In the rows, 128 means zero.
Rows swapped in pairs by one turn or mirror: which row each one swaps with
The rows were stretched afterwards, more along some directions than others.
remat: 99	143	144	135	127	146	108	162	161	124	153	126	120	104	114	140	143	111	136	135
dab: 117	99	144	146	109	133	136	115	187	141	117	162	117	155	95	114	117	108	145	123
Danav: 130	121	129	111	124	147	128	156	123	125	124	150	117	159	127	129	127	141	137	131
tuz: 107	136	112	119	107	128	114	144	108	145	135	124	127	141	127	124	121	152	114	120
Dopas: 106	108	152	140	136	117	126	126	157	140	164	128	121	127	111	137	130	125	141	141
begel: 110	137	132	149	115	129	131	124	164	134	92	130	111	127	127	113	111	118	132	127
Funek: 130	110	151	124	101	126	116	151	145	126	113	132	99	108	119	135	145	114	123	96
gasi: 133	128	129	114	108	134	132	140	146	121	120	156	104	127	124	146	111	152	130	97
pozed: 101	124	137	142	116	141	84	143	141	112	164	98	137	126	119	124	149	102	125	148
buli: 129	150	131	139	146	149	106	135	136	92	138	104	109	129	128	144	131	136	157	144
Met: 106	118	157	133	133	122	122	146	159	138	161	155	118	136	105	134	124	112	133	137
busop: 141	106	157	126	144	118	114	137	161	141	164	148	114	119	115	143	129	119	136	126
Sesig: 143	120	120	110	149	158	106	90	129	124	138	115	131	142	133	117	146	121	144	170
Dabir: 139	135	143	130	149	158	150	113	154	111	109	146	86	148	127	160	145	138	152	146
Gazab: 100	127	142	134	123	156	108	130	126	108	155	123	146	127	112	132	146	128	126	146
gotaf: 116	123	125	118	99	124	133	147	123	146	126	154	128	126	126	113	109	148	109	91
let: 102	162	146	130	129	101	122	120	144	111	121	148	83	104	134	179	104	137	102	102
sego: 124	127	116	113	143	124	81	83	136	125	120	141	119	142	125	146	149	130	129	133
lamoz: 126	119	140	112	111	148	129	168	115	139	135	146	118	136	126	133	121	142	134	124
Naro: 121	129	135	118	142	115	118	119	147	139	121	152	102	111	134	136	108	143	143	95
nezo: 139	141	140	141	146	148	113	114	138	81	122	116	112	122	125	155	139	136	142	142
velu: 102	117	129	140	103	138	138	118	186	135	101	149	101	141	112	118	105	112	133	118
far: 116	173	141	123	118	109	123	126	125	118	115	144	94	108	134	172	96	134	108	97
rimet: 105	123	116	107	141	136	116	110	124	137	147	122	129	132	138	102	146	131	150	165
topur: 126	146	153	122	133	111	127	119	149	100	119	154	87	99	137	172	115	159	131	83
Tok: 128	131	127	110	116	130	129	156	127	144	145	139	118	148	115	132	103	140	146	121
Lur: 102	124	122	127	154	132	115	89	124	115	105	155	118	127	126	133	145	127	113	125
kugiv: 99	128	130	146	123	142	108	146	158	107	149	109	126	103	115	120	131	116	139	143
zusi: 129	123	113	124	140	121	112	63	141	129	104	120	128	137	134	146	156	128	122	131
diduz: 128	112	159	138	151	132	125	142	161	133	133	157	102	113	115	150	167	102	150	131
Vuden: 130	124	157	144	142	116	124	165	128	99	147	162	105	127	110	153	158	134	128	114
zitor: 87	115	134	153	114	157	119	147	155	138	141	132	139	137	118	112	115	102	126	151
bev: 121	155	138	121	150	124	110	123	129	114	126	137	101	105	156	152	127	152	126	107
zagi: 87	134	130	128	103	145	90	124	136	127	147	124	127	115	115	120	114	122	121	131
tupof: 143	110	125	116	122	124	130	91	135	158	124	157	141	128	138	123	136	116	123	126
Pes: 136	119	123	106	143	153	95	120	126	127	143	97	134	145	136	112	155	129	152	164
kiza: 148	113	115	117	122	116	126	89	142	156	117	140	134	109	142	117	130	119	130	117
Lud: 133	117	133	126	122	121	143	171	128	120	135	139	117	111	119	128	134	148	128	105
ribeg: 110	120	157	125	123	115	98	141	150	118	121	162	86	123	112	138	157	132	127	127
zibim: 104	127	131	143	115	143	112	145	134	123	125	123	128	104	118	131	124	102	107	116
fafub: 128	126	107	109	145	120	100	71	126	134	106	133	128	131	133	140	141	127	136	135
rufer: 127	127	144	131	155	110	119	165	140	112	133	165	99	107	125	141	145	138	124	108
vebar: 115	128	140	125	153	136	118	79	119	118	123	178	115	149	112	159	139	136	128	137
Zav: 132	132	124	104	131	150	141	147	121	137	124	154	122	143	116	136	149	146	138	130
zenok: 106	126	147	134	133	135	115	82	129	93	115	156	107	133	126	142	151	136	108	127
posav: 115	133	138	121	134	130	104	91	145	132	140	140	88	121	115	163	113	128	117	143
vutul: 122	127	149	118	115	135	98	159	136	115	127	114	92	110	132	121	150	125	126	117
Pep: 98	167	138	104	133	102	119	115	139	134	127	162	78	100	127	174	107	131	126	112
mib: 114	137	133	112	140	145	97	97	142	146	147	128	98	131	123	160	105	123	130	155
kom: 101	137	122	107	135	134	129	174	121	144	149	151	125	120	131	116	116	154	133	115
bolu: 78	154	131	132	92	126	101	140	131	134	154	135	128	113	113	130	107	116	124	130
Dutal: 102	122	152	153	118	147	102	163	154	121	148	115	130	126	113	136	121	95	131	138
sav: 121	109	160	132	138	125	126	136	177	144	158	158	110	139	102	138	129	117	152	130
Rekib: 132	125	131	109	142	157	106	115	124	120	136	110	121	140	134	116	167	124	144	159

Swapped with ribeg: begel
Swapped with zitor: lamoz
Swapped with dab: vutul
Swapped with Dabir: diduz

Rows swapped in pairs by one turn or mirror: which row each one swaps with
The rows were stretched afterwards, more along some directions than others.
Det: 127	129	117	175	137	120	134	101	109	127	140	114	142	129	144	105	109	124	141	124	114	137
Pif: 136	123	130	135	145	121	142	92	112	138	122	119	157	133	145	120	112	115	124	114	96	127
tadi: 141	134	142	147	126	118	145	103	108	140	137	118	156	118	138	117	106	113	116	115	97	121
Mumez: 139	124	133	152	118	135	111	108	131	132	134	131	106	104	149	109	144	126	124	124	118	131
gorof: 141	138	129	157	121	178	146	127	92	138	148	129	135	131	134	141	130	119	116	131	133	128
miz: 165	153	150	141	126	151	135	92	117	136	118	139	154	139	121	124	102	126	105	140	137	119
rase: 130	102	119	129	118	111	119	103	145	117	140	123	101	122	165	122	130	118	129	125	114	143
tafev: 139	132	122	142	118	145	130	101	135	141	151	148	125	143	149	122	138	106	133	136	158	129
redov: 142	149	124	172	112	169	135	124	94	134	162	131	130	134	135	133	137	125	125	122	147	114
vukag: 142	131	131	142	151	124	165	108	142	116	114	94	132	130	147	120	90	124	127	144	114	143
gitu: 146	122	140	155	149	127	139	105	134	111	117	122	137	117	152	110	124	113	144	137	119	121
Mab: 156	144	131	169	109	163	147	131	101	135	134	120	139	130	123	137	113	140	105	128	132	131
Levaz: 126	121	112	171	140	114	123	103	117	127	138	108	144	125	156	101	117	122	151	122	116	109
geg: 147	140	143	166	120	183	135	110	99	134	126	145	122	118	146	140	134	133	104	140	137	131
koba: 142	126	135	147	115	140	136	84	138	123	131	164	131	117	150	119	139	108	128	142	153	140
tisum: 142	124	146	123	142	127	153	104	128	125	116	128	153	118	140	131	113	105	125	123	87	132
ribo: 132	128	116	143	121	133	134	100	127	134	147	142	129	132	139	114	145	118	139	135	166	143
gozud: 132	124	116	158	124	130	126	120	131	145	157	116	116	144	159	102	121	103	130	115	107	154
Mema: 138	131	144	128	133	112	159	114	129	139	119	111	136	115	141	135	108	109	120	121	99	131
Davo: 143	145	138	148	122	121	142	112	117	136	128	128	135	126	126	117	107	144	128	130	141	127
Bez: 125	127	122	155	141	109	139	91	133	118	121	110	126	123	151	104	102	133	136	129	130	129
Kapus: 137	125	126	125	114	129	133	102	142	124	143	150	118	122	136	132	148	112	140	138	154	139
leto: 153	139	142	164	115	169	154	123	103	138	133	130	147	127	130	145	126	120	114	133	124	121
Zava: 146	123	153	131	130	110	150	116	125	127	131	124	155	118	143	121	110	98	126	118	98	119
Tukos: 135	132	123	141	117	125	134	105	143	136	131	104	99	116	140	113	115	141	109	132	120	154
nuvu: 145	139	138	162	121	172	148	127	98	140	131	125	134	121	140	141	135	130	116	127	133	120
zaket: 136	129	129	138	111	132	116	92	141	123	143	153	125	128	142	126	147	109	131	137	167	122
Kif: 126	127	118	150	136	137	122	125	138	134	142	108	103	138	168	101	132	116	126	117	112	139
bov: 136	128	127	148	129	139	138	123	133	144	132	97	104	137	157	105	112	121	113	119	109	145
nilif: 147	132	119	140	108	124	123	99	148	121	146	151	134	139	136	124	118	108	124	136	161	135
lep: 137	122	122	145	123	131	113	113	137	139	145	106	106	132	161	108	121	118	126	130	136	143
bon: 134	124	126	166	125	120	143	101	111	126	130	100	144	106	143	110	104	131	139	129	123	129
tilun: 144	133	154	135	123	117	134	122	153	110	136	109	101	138	147	137	127	126	115	130	118	124
Vovag: 161	144	157	140	104	151	143	140	126	128	150	123	128	148	127	131	105	108	107	130	114	118
buk: 139	141	113	150	121	144	131	108	114	151	155	135	136	141	137	113	141	104	134	124	162	132
romev: 119	128	116	160	149	112	133	98	124	121	121	108	137	121	149	95	121	129	143	126	123	129
daz: 139	131	126	145	106	133	115	91	141	130	146	159	123	128	140	130	145	118	126	137	163	129
Nus: 152	137	144	146	124	172	158	133	98	131	130	120	138	127	119	151	132	119	119	139	122	126
tib: 147	134	145	145	136	125	124	119	143	122	149	112	110	153	165	117	125	128	118	124	123	127
miror: 141	107	128	139	149	116	153	110	117	123	107	92	141	128	147	118	113	119	132	134	102	141
kel: 143	144	133	172	109	168	146	113	88	145	140	127	140	123	122	133	131	138	117	131	135	117
gira: 146	130	154	140	131	126	114	125	131	116	138	119	108	137	154	126	132	137	115	125	125	118
keni: 147	122	141	137	130	130	123	110	143	115	144	115	118	160	159	122	132	121	118	119	106	124
tubo: 169	150	157	153	99	159	141	112	133	120	141	141	127	134	136	130	113	137	104	128	125	118
rif: 170	140	155	141	96	159	137	120	129	126	145	140	125	140	131	137	117	119	101	125	112	116
laduz: 147	127	153	131	135	132	123	113	149	104	128	121	112	142	146	128	138	133	119	133	113	131
zura: 133	146	126	169	118	158	128	130	90	147	144	113	133	129	134	133	137	139	126	129	141	102
vulez: 132	131	119	146	105	121	125	114	137	141	157	130	131	135	142	111	147	107	144	128	154	116
gageb: 162	141	145	140	130	133	142	94	119	128	115	135	151	138	123	125	108	131	120	137	137	118
vek: 130	120	110	164	120	120	106	116	128	150	149	101	115	135	156	87	140	124	135	115	118	128

Swapped with gira: Zava
Swapped with vek: Levaz
Swapped with Vovag: Davo
Swapped with daz: leto
Swapped with Pif: keni

Rows swapped in pairs by one turn or mirror: which row each one swaps with
The rows were stretched afterwards, more along some directions than others.
Vakur: 118	124	112	152	147	139	151	119	147	98	112	163	119	119	133	119	78	141	131	122	113	147	119	122	148
mutas: 141	147	127	129	173	145	139	135	144	122	147	125	137	108	116	96	124	134	136	103	135	111	173	105	160
nebe: 149	142	122	161	138	130	130	111	138	139	153	150	132	112	110	118	115	145	139	139	132	146	142	115	139
pem: 133	133	99	141	171	139	147	126	122	117	137	124	128	128	117	117	123	147	169	131	134	148	150	143	143
Kiv: 124	123	159	82	156	134	130	134	129	116	133	157	130	131	126	145	96	115	158	113	149	133	119	125	126
ler: 148	158	132	154	150	155	113	96	132	139	142	133	95	111	111	117	94	133	145	146	124	162	121	122	129
ludum: 170	141	159	90	136	122	107	160	126	117	146	134	139	120	119	129	141	122	155	159	170	148	149	121	124
Pared: 157	139	187	95	158	136	117	129	119	130	124	147	124	104	112	125	110	104	145	117	175	153	125	104	123
tutod: 172	127	161	171	125	147	124	131	122	117	101	140	108	140	149	118	105	134	110	119	178	189	119	134	130
vuk: 110	119	93	111	140	125	133	138	127	141	131	138	142	119	117	146	123	107	172	152	148	148	139	106	130
rala: 154	152	141	149	121	140	122	154	157	88	161	162	119	116	140	109	98	152	124	139	151	157	141	99	127
Debaf: 138	114	100	164	121	139	115	144	127	117	139	130	135	110	120	123	113	144	116	162	139	158	140	130	147
tifiv: 144	126	153	92	131	136	95	133	136	140	118	144	121	116	119	152	106	109	119	145	143	153	119	110	98
sedov: 138	144	139	101	123	127	118	123	141	144	129	112	112	98	129	138	113	97	136	136	129	124	128	134	121
pefu: 159	161	171	125	141	152	98	123	113	123	149	123	116	121	131	133	124	129	143	122	147	152	131	117	131
palu: 188	144	154	125	140	135	101	149	130	121	123	128	121	122	128	84	143	125	100	130	164	143	158	116	124
mumit: 157	154	174	117	121	130	98	159	139	95	122	148	121	101	165	127	98	124	112	133	155	161	122	115	138
purul: 136	150	158	118	149	152	110	118	106	138	121	123	116	99	107	136	113	128	138	119	107	135	130	129	129
movat: 121	128	116	95	156	159	122	142	127	112	144	161	128	94	96	122	126	111	132	150	112	136	135	117	139
Vuku: 129	109	133	139	132	144	129	118	99	134	105	122	115	150	115	146	135	98	109	136	143	164	114	130	122
gune: 182	147	171	145	123	133	90	149	139	107	134	130	121	117	165	99	104	138	117	121	170	163	140	121	134
Kug: 155	141	160	128	137	131	113	139	134	95	130	162	129	103	148	112	117	143	119	127	130	155	144	121	146
fibit: 126	124	121	140	175	155	131	95	157	131	136	152	93	113	118	95	73	129	104	114	119	129	133	129	132
Bama: 155	136	183	103	161	143	117	127	144	98	128	178	105	127	144	105	81	127	97	100	169	137	122	96	121
tizu: 135	137	116	130	159	150	126	120	160	135	134	144	101	142	127	100	87	113	114	124	123	132	137	103	109
lugur: 149	146	159	118	122	114	118	144	126	106	118	149	136	95	123	133	126	142	107	135	114	132	139	131	128
Taf: 159	128	178	116	146	142	97	136	116	106	104	147	126	96	118	125	102	134	104	124	138	158	109	146	121
Tobet: 146	141	185	105	152	163	112	143	119	109	128	155	119	109	115	121	91	124	133	105	148	139	130	114	112
lufi: 160	163	131	161	111	131	117	153	113	106	131	105	127	100	127	121	149	150	112	142	110	150	142	147	153
Romuk: 154	85	133	124	139	140	131	111	111	151	96	149	87	122	105	111	98	121	111	145	145	154	122	154	122
Vom: 142	117	121	150	128	134	132	116	117	134	119	114	125	115	133	121	114	102	121	128	146	157	116	153	137
fise: 158	154	179	101	138	119	100	147	141	116	118	140	117	75	125	120	114	135	121	115	143	141	128	128	152
Riba: 151	149	155	130	132	146	98	164	146	92	143	152	128	110	163	108	101	125	124	134	155	144	148	99	139
gar: 124	116	132	138	137	153	125	125	101	149	104	100	108	150	117	131	113	99	135	108	146	154	124	128	97
gov: 148	114	166	88	123	114	113	157	104	116	106	127	141	102	114	135	136	107	106	133	140	150	126	164	113
pogu: 139	117	114	125	154	143	151	127	112	140	105	156	107	126	96	105	106	135	166	135	141	153	125	134	109
Beda: 162	142	134	163	141	153	122	140	123	90	142	140	130	117	127	80	108	155	139	131	129	159	141	140	142
Tekuf: 144	137	91	112	161	134	140	155	104	131	132	121	156	132	86	126	165	136	174	149	145	160	135	130	134
sema: 137	102	113	109	140	117	129	156	125	135	121	137	156	115	106	130	148	111	136	154	157	155	131	120	126
ritul: 173	138	152	171	118	123	133	109	136	121	110	134	107	157	161	109	110	141	112	122	166	146	134	129	130
nuka: 125	147	105	137	155	147	129	109	123	137	150	115	115	127	119	125	124	125	174	125	137	153	141	127	148
nos: 144	135	171	105	156	135	124	135	141	97	127	162	113	131	131	107	82	139	119	90	148	121	143	119	112
giki: 149	120	119	108	140	157	126	147	120	113	131	145	120	129	119	122	122	110	114	157	114	130	140	130	124
Rigom: 143	137	142	96	161	148	126	124	127	154	131	108	111	123	110	123	144	89	120	115	126	117	155	113	132
zag: 143	147	143	101	148	116	129	150	133	104	112	112	131	139	147	122	132	119	136	109	140	130	133	133	136
Kubog: 158	154	150	109	170	140	110	159	128	107	104	139	121	93	121	116	125	121	131	124	161	191	118	126	116
gite: 153	142	159	98	153	140	141	129	136	116	110	138	114	111	122	118	115	121	152	103	126	116	149	123	142
latak: 160	151	173	123	169	123	114	149	137	110	123	136	143	101	131	82	105	141	161	95	166	136	142	109	123
Mul: 134	136	107	105	168	129	121	134	114	137	141	101	145	93	82	120	157	125	137	148	133	124	138	148	149
fabad: 116	97	115	110	145	141	126	109	105	136	123	135	124	114	89	129	124	106	133	148	124	143	120	140	113
Noti: 112	109	107	127	137	104	140	140	126	125	107	119	142	118	134	135	127	112	141	140	157	159	118	139	138
pivin: 150	151	111	179	123	126	124	152	127	109	115	98	121	104	124	110	136	148	99	127	120	156	144	142	138
Narag: 180	164	149	127	144	126	139	125	147	114	130	162	111	119	118	117	106	148	147	135	164	150	131	121	127
fer: 143	157	150	121	140	132	132	125	119	130	151	143	138	117	111	140	148	148	135	136	133	136	139	124	162
Fof: 134	115	120	149	127	115	128	119	138	154	100	112	106	132	129	125	122	111	118	128	151	155	108	136	138
semem: 157	143	111	133	152	118	150	120	132	116	123	150	122	121	104	115	125	158	161	151	154	160	123	149	136
les: 164	126	168	114	136	121	107	167	105	139	126	94	124	123	128	129	166	118	102	131	143	135	140	157	134
Vudug: 138	110	139	126	159	142	132	102	119	142	110	122	112	151	120	109	113	111	128	124	146	127	116	147	114
fezu: 135	160	116	154	164	142	125	143	159	116	125	123	117	90	133	117	112	150	133	121	153	159	130	117	144
vanug: 128	119	130	150	139	135	97	133	118	136	107	101	109	123	131	113	101	105	87	118	147	167	108	135	108
nifis: 156	116	173	142	127	131	111	123	138	117	135	115	137	121	152	113	114	122	115	116	163	126	145	133	140
bof: 111	115	145	132	124	124	126	115	107	142	114	98	109	137	133	134	123	87	110	101	117	142	132	116	109
bisum: 143	100	119	119	126	117	136	124	123	133	120	137	135	149	141	124	142	106	118	145	147	137	132	137	136
pon: 155	107	158	130	128	127	121	105	101	151	95	101	118	151	127	137	128	97	131	125	158	156	108	156	110
durub: 161	160	144	150	135	143	115	177	102	122	127	91	128	124	137	107	156	143	129	111	139	140	148	136	138
tel: 141	146	111	123	125	121	129	166	123	115	146	106	141	112	116	127	154	138	147	134	157	150	162	112	138
setum: 122	97	139	129	129	158	119	143	110	118	91	119	106	138	137	121	108	95	105	113	130	153	130	125	121
Miru: 143	137	184	99	138	136	106	109	111	102	129	157	112	100	117	131	86	126	125	120	131	145	122	146	126
Zeror: 121	127	98	155	152	140	137	126	153	124	110	125	105	143	137	120	94	135	113	113	114	136	116	138	127
ven: 134	115	143	134	124	131	124	104	117	122	117	132	106	124	122	98	116	126	99	135	116	137	135	158	131
Fakom: 138	119	148	149	117	158	137	127	117	134	107	132	100	160	132	132	111	101	108	104	130	138	144	92	112
Bige: 151	133	120	155	131	143	109	145	125	154	103	115	121	148	136	113	112	110	120	121	155	154	116	93	106

Swapped with Kubog: Vom
Swapped with Taf: pon
Swapped with Rigom: fibit
Swapped with durub: pogu
Swapped with lugur: ritul
Swapped with mutas: tizu
Swapped with Fof: fise

